One turn moves every row onto another: examples first, then more rows asked
sig: [-46.3  12.4  20.2   5.8   1.0  12.8   8.9  29.7 -13.1 -15.7  12.4  -1.5
   2.6]
kiz: [  0.0  17.1   8.8  -3.1  -0.9   8.6  31.2  -3.0 -35.7   8.2 -26.5  -0.7
  -4.5]
pepen: [  5.8  17.1  21.9  15.9   8.0 -17.4   0.8   5.5  -9.1 -24.3  19.4   7.6
 -24.4]
bubo: [ 10.1  15.0  -6.0 -24.8  -7.3   3.1  -5.6  20.1 -36.9 -18.5  -5.6 -19.6
 -18.5]
Nemop: [-18.2 -10.7   6.7   0.6  17.1 -32.6 -26.5   5.3 -13.7   8.7   4.6 -14.9
   2.1]
bet: [ -4.3   9.8   4.7  -8.4   4.7   2.9  22.7  -2.0 -39.0  14.3 -32.7  -6.6
   0.8]
res: [ -1.0  13.1   3.9 -11.7   9.5  -4.5  17.2   1.6 -41.9   0.6 -36.2  -6.2
  -4.4]
Vazo: [ -1.2  17.3  23.1  17.7  -8.6  -7.2  11.2   3.7   0.6 -13.6  28.4   7.5
 -14.8]
gub: [  3.8  21.4   7.5  -6.8   4.4   1.9  26.7   1.8 -38.0  -6.0 -30.1  -0.6
  -7.6]
Tatu: [-50.0   5.1  14.0  -3.6  13.1  -1.4  -7.0  32.2 -19.7 -14.4   1.2  -8.9
   5.2]
Sakem: [ -9.1  -1.0   7.7  -2.2  20.4 -38.3 -25.8  11.5 -16.7 -13.7   3.5 -11.5
  -8.1]
tur: [  2.9  20.6   9.3  -4.7   0.7   6.5  30.5  -0.1 -36.0  -0.8 -27.4   0.6
  -7.4]
Pizub: [ -1.0   1.2  -4.7 -14.6 -21.6  23.6   5.1   8.5 -28.0  18.8   3.7 -20.1
  -7.0]
Favi: [  3.1  11.9  16.6   7.4  18.4 -29.5 -13.2  10.0 -15.2 -25.4   9.7   0.7
 -22.8]
Barit: [  3.4  19.9  19.6  10.7   3.7 -20.4  -0.4  10.1  -5.9 -30.0  19.5   4.5
 -18.5]
gur: [ -3.4  11.8   7.1  -5.1   1.2   7.7  28.0  -3.8 -36.3  13.6 -29.1  -4.3
  -0.3]
ros: [-52.8   2.9  15.8   1.5   5.3   9.6   1.3  28.8 -14.6  -3.4   7.3  -6.6
   7.9]
bikug: [  2.4  19.1   5.8 -10.3   8.2  -2.8  20.6   2.6 -40.9  -5.2 -34.4  -3.0
  -7.7]
bip: [-44.0  14.1  17.8  -1.7   7.6   2.4   0.7  34.4 -17.1 -28.3   6.2  -3.0
  -1.6]
mevuv: [ -3.7  -4.0  -8.6 -20.4 -13.3  13.4  -4.9  10.6 -32.4  19.4  -2.6 -26.7
  -3.8]
tuko: [-44.1  15.7  19.2   2.4   3.9   8.0   6.2  33.3 -14.1 -23.7  10.1  -0.5
  -1.2]
rogon: [ 12.7  19.0  -2.0 -19.3 -15.4  11.3   6.1  18.2 -32.1 -20.3   1.8 -14.6
 -20.9]
rumo: [ -0.4  12.9  13.4   2.4  14.6 -34.1 -14.7  13.4 -12.8 -30.1   8.6  -1.5
 -15.9]
gon: [-20.5 -14.4   9.4   8.1   7.9 -18.6 -14.5  -0.5  -8.7  24.9  11.6 -13.1
   6.1]
bomi: [ -3.2  10.0   3.8 -11.0   8.5  -1.9  18.1  -0.3 -41.7   9.2 -36.3  -7.2
  -1.1]
bal: [-50.9   7.2  18.4   4.3   1.6  13.4   7.6  28.2 -13.2  -7.2  11.2  -2.6
   5.1]
pufu: [-15.9 -15.0  11.3  10.8  14.6 -20.1 -16.6  -3.2 -12.6  25.4  10.5 -10.6
  -1.2]
Kapub: [ -1.2  -2.9 -10.8 -25.1  -7.0   4.8 -12.4  14.8 -37.6   8.5  -7.8 -28.3
  -6.7]
gir: [  4.2   5.9 -10.6 -27.8  -3.9  -0.3 -13.0  18.7 -39.2  -7.8 -10.0 -25.9
 -12.4]
lur: [-17.2  -6.9  15.1  16.1  -3.2  -6.4  -0.3  -3.4  -1.7  24.9  22.4  -5.4
   2.3]
lazo: [-9.2  5.5 21.5 20.4 -9.8 -0.6 11.5 -2.1  2.5  9.7 28.9  3.5 -5.0]
Sodid: [-46.6  10.1  14.8  -3.7  12.9  -2.2  -5.2  35.5 -20.3 -24.6   2.5  -5.5
   2.1]
dum: [-53.4   1.4  13.7  -1.8  10.5   3.4  -5.1  30.7 -18.6  -6.8   3.9  -8.9
   8.3]
rav: [ -5.9   2.9  21.8  24.3  -3.9  -0.3   7.6  -5.6  -2.0  14.3  27.0   4.1
 -10.6]
Lavu: [  5.7  10.3  -0.3 -12.2 -25.7  25.8  13.5  10.3 -26.2   6.8   9.2 -15.1
 -11.3]
Bosar: [ 11.2  17.2   0.4 -13.5 -23.2  22.2  12.4  14.0 -27.5  -8.0   7.4 -12.6
 -17.7]
Kesuk: [-12.2 -10.3   7.6   4.1  23.7 -31.2 -26.1   3.2 -18.6   8.8   3.0 -11.8
  -7.2]
nev: [-13.2  -9.6  16.2  18.1   3.8  -7.1  -2.6  -6.6  -5.7  27.5  20.1  -3.6
  -2.6]
dozez: [ -3.3   0.3  11.1   2.7  24.8 -35.4 -25.2   7.5 -18.2 -13.2   2.7  -6.4
 -15.1]
zimu: [  1.1  12.9  23.2  21.6  -1.9  -5.2   9.4   0.4  -2.8  -7.5  26.8   8.8
 -19.9]

bikug turns into kiz
mevuv turns into bubo
Now find these:
Barit turns into lur
zimu turns into pufu
Tatu turns into tuko

